One vector is turned by the same rotation once a step. Each row is the vector after some number of steps, and that number follows the row.
The counts run from 0 to 310.
[  3   7  -3 -15  41  30 -10  50   3  27  20  -6   9 -18  -5  37 -25 -42
 -60 -46  17 -23 -25  55 -35 -17 -16  -1  19 -11 -49   4   4  -9 -26   3
   9 -14  15 -30   1   2   6 -33   1  21  19  -7   6   1 -19  -7  -9   6
  54 -11  38  -3 -49 -29  30 -15  -2 -37 -44 -25] -> 273
[ 54  25  15 -15  33  42 -29  69   2  11  21  -6  11  11   0  15   6  -1
  16 -31  20   9 -29  49 -37   5  15   2  13 -37 -53  -7   0 -36 -39  22
  11 -13  16  -2 -26 -12 -10 -33   6  -8  20 -15  15   8 -18 -14   1   3
  25  -6  52 -25   4 -37  49 -52  17   0 -45  22] -> 18
[  6 -14   2 -14  42  23  21  53  -9  37   4   9  11   2  -4  13   2 -12
   0 -14 -18 -27  12  27 -59 -11 -39   2   6  14 -39  18  -1 -21 -11  30
  -3  -6 -24   8  16 -33  48 -52  15 -12   5 -55 -10   7 -37  27  16 -19
  20  -7  73 -18 -65 -32 -25  -8  -2 -40 -26 -13] -> 244
[ 14  -6  18   4  26  47   3  36 -17  38   8 -11 -28  10   3 -16  15  -9
   2 -29 -29 -17 -11   7 -69  22 -42  30  -8  14 -45  12 -29 -19 -13  -6
  -7  -7 -12 -17  27  -5  61 -47  -2 -14  25 -24 -11  36   0  33   9 -30
   9  15  46 -35 -28 -29   0  -8 -12 -46 -52  -4] -> 156
[ 45  14  44   7  30  36  -2  17   9  17   6  14 -22  29   7 -35  13  -6
  30 -32  22  31 -41  45 -41  26   2  -7 -12   4 -37  -4   2   2 -19  -5
  -6 -14 -22  -4 -13  -9  45 -22  10 -15   2  -6 -23  -1 -21  10  44  -9
  10  11  72  23 -40 -27  30 -35 -18 -35 -31 -26] -> 276
[ 14 -36   6  19 -14  53  13   9  11  46  21 -13   7 -11  10  28  23   8
 -23  -1  31 -38 -25  29 -21  27 -37   4  12  -6 -30  35 -10 -19 -27   9
 -13 -19 -24 -24 -29   4  43 -36  23  29  27 -15 -26 -28 -47  15  21   3
  38 -40  47 -45 -31   8 -22 -29  14 -39 -30 -15] -> 254
[ 50   6 -16  34   0  26  28  26  -6 -12 -16  16  -8 -10 -15  21  19 -18
  27 -24   1 -34 -48  44 -33 -16 -17 -30 -50  -3 -39   2  30 -20 -25  -1
 -10  -5  -6   9 -32  -2  24  -4  13  22  50  -9 -10 -11 -41 -24  46  -3
  31 -17  71 -16   9   5 -22  -9  -2 -38 -41 -28] -> 224
[ 47   8  23 -16  32  40 -10  26 -11  22 -11   7   0  -2 -25  32  23 -11
 -22 -63   9 -16 -31  36 -60 -13 -31  30   3   0 -36  16 -25 -30 -28 -33
  23 -14  18 -26 -35  32  26 -26 -12 -14  32  -9  28   5  -4  -3   2  -3
  16  24  18 -29 -18   4  23 -42  18 -33 -69  -4] -> 26
[  4   0 -44  22   8  29  21  30  29  23   7 -18  -6  -9  23  24  18 -22
   3 -26  23 -15 -16  34 -49 -15 -22   7 -44  26 -34 -42 -13 -49 -34  15
  29 -19  16   2   9  -2  18   3 -37   6  27 -34 -12  12 -13 -25  28   6
  16   4  21 -17  -2  -5 -15 -39 -16 -34 -58 -39] -> 208
[  4   5 -16 -18  32  21   4  32  27  26  32  -1   9   3 -23  41  39 -18
 -32 -12  43   2 -10  33 -30 -22 -14  11 -12 -14 -56  40 -22 -30 -55  15
   1 -38  22   3 -17   9   2 -29   9 -51   6 -40  -1   7  -9  -7  20  15
  11 -16  56  -7  -4 -26  15 -39  22 -40 -32 -16] -> 202
[ 27  -2 -18 -13  27  58  -4  30  21  14  20 -24  21 -26  53  -8  18  17
  -4 -16  36 -24  -4  49 -32  28   0  -1  16  15 -48 -25 -17 -19 -12  31
   8   3 -23  13  -1 -23  18 -24  -9  16  34 -24 -45  -6 -36  14   9  28
  15  -8  31 -32 -19   8  -3 -54   9 -35 -59 -12] -> 6
[ 17  -1 -11   9  33  42  11  47   4  -5  22 -16  -7 -14  26  -2   9  -4
  23  39  17  11  -3  23 -37  12  -7  -8  -6   9 -56 -21  -2 -40 -33  43
 -25 -25  21  -2   6 -20  14 -12  25 -37  12 -36 -33  16 -48 -10  38 -16
  30 -33  61 -36   8 -21  -7  -5  -8 -21 -59 -17] -> 190
[ 38   0   1  12  -5  41  33  20  35  39  -9  14  -5  -6  13  13   4  21
  13 -34   6 -14 -46  16 -54  -1 -36  21 -15  20 -31   4 -26 -22 -16  12
  34  -4 -15 -13   4  10  49 -35 -38 -13  49 -45  -4  29 -15  12  -7 -37
 -21   0  47  -8  -4 -13   4 -39  -6 -47 -58 -34] -> 67
[ 41  -5  31 -53  29  57   3  15   8 -15  30  19   9 -23  16   0  18  28
  -4 -34  33  19 -23  49 -26   9  -6  -9  12   4 -45  -8  21 -16 -10  -4
 -10 -34 -38   6 -34  15  49 -34  23 -16  29 -26 -20 -29 -23  19  40   1
  12   9  30 -23  -5  20  22 -52   1   4 -54 -30] -> 293
[ 23   9  -4   6  27  31 -15  57   7  -7  11 -15  -5  28  15  14  38 -12
 -30 -10  17 -13 -26  55 -38  -6  18  16 -15 -29 -68  19   5 -18 -57  -9
 -16 -11  20  -6 -33  13   4 -17  12  -8  17 -11  -1  34  15 -17  25  25
  25 -18  55 -27  -5 -55  25 -48  -1 -51 -31  13] -> 290
[ 41 -28  36  -8   3  38  11  39 -28  15   5  17  -1 -17  37  44  35  15
   4 -43 -10 -26 -16  36 -52 -17  -7  20  26   6 -24  13 -21 -17 -40 -21
  21  -9   6  -3 -21   1  43 -46 -17  -5 -10 -35   7  19 -34   9  27 -40
  -2   5  33 -51 -25  -7  -4 -57  22 -17 -20  21] -> 139
[ 23  -5   7 -17  24  37  38   1  26  30  25  -5  24  -2 -28  -4   3  -9
  -3 -12  36 -11 -28  16 -36  13 -31 -43 -31  15 -42  11  11 -31 -15  31
  -4 -52 -18  -4  11 -19  20 -40  -4 -13  24 -37 -12 -53 -45  -8  18 -10
  41 -15  44  12   2   7 -11 -17  -2  -7 -65 -25] -> 214
[  5   1 -25  -4  27  32  21  21   6  -3  16   7 -15 -33  -3  10  13 -53
   1   3   5  -2  -6  62 -43  -1 -26   1 -15  12 -32 -12 -10 -27 -17   8
  -8  -4   2  -5   6  -6  57  -6   9  -3 -24 -13 -14   9 -28 -20  28  11
  24   0  69 -20 -70 -27 -22  -3 -16 -58 -48 -25] -> 103
[ 25 -22 -12  31  -6  31  11  43  20  29   3 -22 -20  26  18  24   1 -38
   9 -36  32  11 -42  33 -24   9  -3 -22 -21 -22 -30 -13   1  -1 -20  10
   9 -31   1 -33 -23   6  19 -22 -13  25  14  10   3 -19 -36 -32  22 -10
  61 -19  34  -7 -33 -44  31 -17 -11 -34 -22 -52] -> 248
[ 42 -25  -2   7   5  49  55  13  13  45 -13 -12 -24   5  14  17  27  11
 -12   8   2 -14 -26  14 -14  40 -17 -17 -23  12 -58  30  -8  -9 -34   9
   1  -7  12 -39   6  17  41 -37 -19 -23  -7 -34 -11  16 -29   8   5  -9
  11 -44  58 -28   1 -45  -9 -25 -14 -44 -20 -17] -> 69
[ 25  -1  14  46  -9  18  13  13  19  42   2  32  -3  24 -17  31  26  -8
 -11 -16  39 -15 -56  38 -34 -13 -29   2 -32   3 -43  15  22  -4 -29  -3
  -1 -40   0  -5 -34   5  16   0  29  -1  51 -43  -4  -6 -20  -8  35 -17
   5 -23  76  25  16 -30   6 -27 -11 -30 -15 -36] -> 82
[ 26  -7 -41  -1   4  43   9  28  31  32   7  -7  -8 -28 -22  23  16 -33
 -11 -29  11  -3 -47  36 -20  20 -36 -15 -47  -8 -59  16 -19 -37 -11   2
   7  -8  -8 -21 -25 -27  14 -14  11  20   6 -12 -11   0  -6  17 -14  32
 -16 -22  53 -36 -15 -36 -20 -38   1 -43 -49 -14] -> 96
[ 56 -11   1 -32  44  27  24  26  -8  -1 -27   4   4  -9   7   4   6  27
  29 -38  29  15  10  34 -39  -7  -6 -25   1  18 -28 -20  12 -32   8   8
  11 -16 -14   4 -24  17  37 -16   7 -49  10 -34 -11 -35 -48  10  58  20
  36  10  38 -10 -27   2   7 -16   6 -15 -41 -46] -> 205
[ 69   8  -3  -1  33  40  46   1 -15 -13 -30  24  -7 -21  13  -6  20   4
  23   3   7  -9 -30  36 -51  17 -19  13 -25  20 -51 -22  -5 -20  -6  -4
 -10 -34  24 -18  -9   3  29   1  -9 -13  21 -18 -14  10 -45   1  13 -15
  -8 -11  44 -13   8  -5 -21 -28  -2 -21 -96 -10] -> 198
[ 13  -8 -19  -7  34   5   5  72   4  -2   1  20 -15  23   2  28   3 -16
   3 -37  26  29 -23  38 -46 -27  -7   2 -25 -17 -48 -25  20 -32  -4   7
   4 -33   3  -8 -26  -3  15 -11  33 -16  23 -51  23  18  -1   3  34   1
  -3  -5  51 -11 -22 -66  21 -11 -15 -28 -37 -53] -> 90
[ 33  -8   9   0  34  47  -4  48  -6  52  40 -14 -25  13   3  20  29 -15
  22 -24  17  27  -4  15 -37   9 -13 -15 -11  -1 -42 -10  -7 -23 -59  -3
  -8 -27   6 -25  -3  -4  16 -17 -10 -35   5 -19 -17 -15 -42  14  59 -22
  23  -6  15 -56  -5 -30  -2 -49  10  20 -30  -2] -> 309
[ 43  -3  31 -38  38  40  14  54 -18  21  -3  -1   0  -5   5  27  -3   0
 -36 -53 -18  -6 -26  39 -51 -12 -13   9   4   0 -54  -6 -20 -27 -30 -38
  20  -5  27 -36  -6  24  34 -39 -18 -11   0 -27  16  25  -1  10  -6  -6
   4  21  18 -36 -20 -29  21 -36   3 -13 -50   4] -> 299
[ 30   7  -4  -2   0  47 -20  34   0  13  15 -15  -9 -38 -24  53   5  -6
 -14 -22  20  -6 -18  62 -30 -20 -22   3  27   2 -28 -13  -3 -48 -36 -11
  29  20   8 -20 -47  29  30 -13   4 -28  17 -20  15  -1 -15 -28  26  12
  39  -6  50 -47 -27   9  15 -15  19 -36 -39 -39] -> 193
[ 14 -29 -20 -26  20  45   5  40  17  32  40 -10 -18  13  39   3  53   5
  14 -12  21  10  -4  22 -21  42   4  -3  -6 -18 -61  -1  -7 -12 -31  20
 -26 -35 -25 -10   0   0  30 -44 -12   3  21 -29 -15   3   3  16  19  -9
  15 -17  28 -60  -3 -43   7 -56 -12 -17 -33   2] -> 149
[ 22   6  11  -7  -2  36 -17  31  33 -11  58  -3 -17  -7   9  23  -4 -23
   7 -28  41  24 -46  25 -41   7   6   2   3 -18 -53  12  10   2 -35  20
  -8 -44   1  11 -17   8   9 -38  -1  -8  33  -9 -12  10 -20 -10   5 -30
  31 -21  54   5  16 -16  47 -11   4 -21 -60 -48] -> 161
[ 36 -29  -8 -36  17  34  -1  33  -4   6  33  -8 -34 -12  36  13  49   1
  22 -34  20   8   1  17 -11  43   4 -21  -9 -10 -74 -10   3 -10 -17  -6
 -26 -40 -18  -6 -10   3  26 -41   5  10   8 -33   1  -5   2   7  34 -11
  15 -24  45 -76  -4 -37  -2 -31  -9  -4 -30 -11] -> 150
[ 10  -8 -24  15   0  55  40  21  49  18  12 -19  11 -13  14  -5  16  13
 -22  -1  25 -31 -31  53 -41  20 -31 -18 -15  15 -44  -5   8 -21 -13  14
  -4   4 -28 -12 -12  21  48  -5  -1  23  47 -14 -33  -9 -23   1  15  33
  14 -20  35 -11 -20  -3 -22 -31 -14 -56 -49 -48] -> 94
[  4   1 -23 -13   7  36  29  34  34 -25  37   1   9 -21  35  33  30  -9
  -7 -23  17 -24 -42  62 -44  -1  -7  11 -14 -10 -31 -30   4 -26 -38   9
  11 -29   0  23 -15  -1  36 -29 -23  50  31 -28  -7  11   0 -35   5   6
  12   9  28 -19 -14  -9  14 -38 -16 -38 -66 -14] -> 120
[ 38 -23 -12 -16  -1  46 -28  22  16  29  45 -16 -23 -33  29  24  20 -22
 -18 -49  33   9 -32  29 -15  24  -6  -7 -16   4 -65 -14 -45 -44 -32 -24
  19 -17  14 -13 -12 -22  24 -27 -13  19 -26 -25 -14   4  -6  -4  16  12
   0  14  33 -54 -14 -16  20 -55   5 -29 -35 -31] -> 8
[ 18 -27  -8  -5  19  22  21  56   9   2  -5 -15  27  16  33  24  26  43
   0  -4  19 -25 -10  19 -55 -13   1  23  20  -7 -40  23  -9 -31 -31  46
  11 -26  12  17 -13  -4  16 -55   5 -40  34 -68   5  26 -27   0  -1 -14
  28 -20  37 -17  10 -15  23 -23  24 -42 -44  -7] -> 59
[ 64 -37 -18 -34   5  33  47  16  14  18  -3  16  -1 -23  23  40  13  -9
  11 -53  20   2 -41  26 -17  13  -9 -42 -13  -1 -54 -10  22 -12  -1  -1
  13 -41   0 -17  -5  -3  16 -38 -20  27  17 -28   8 -30 -35   4  -1  -6
   4 -31  34 -32  -9 -23  -1 -41  -1   7 -41 -19] -> 239
[ 31 -43  39 -17   5  38  30  29 -23  34  17  -1  -7   6  28  47  31   9
 -24 -40   8 -25 -10  26 -35  -5 -18  17  25   8 -24  14 -17  -7 -47 -28
   1 -12  15 -32 -14  29  50 -47 -10  -6 -11 -29   0  -7 -35   4  39 -30
  29  -6  12 -43 -30 -14   4 -46  19 -23 -13  -4] -> 140
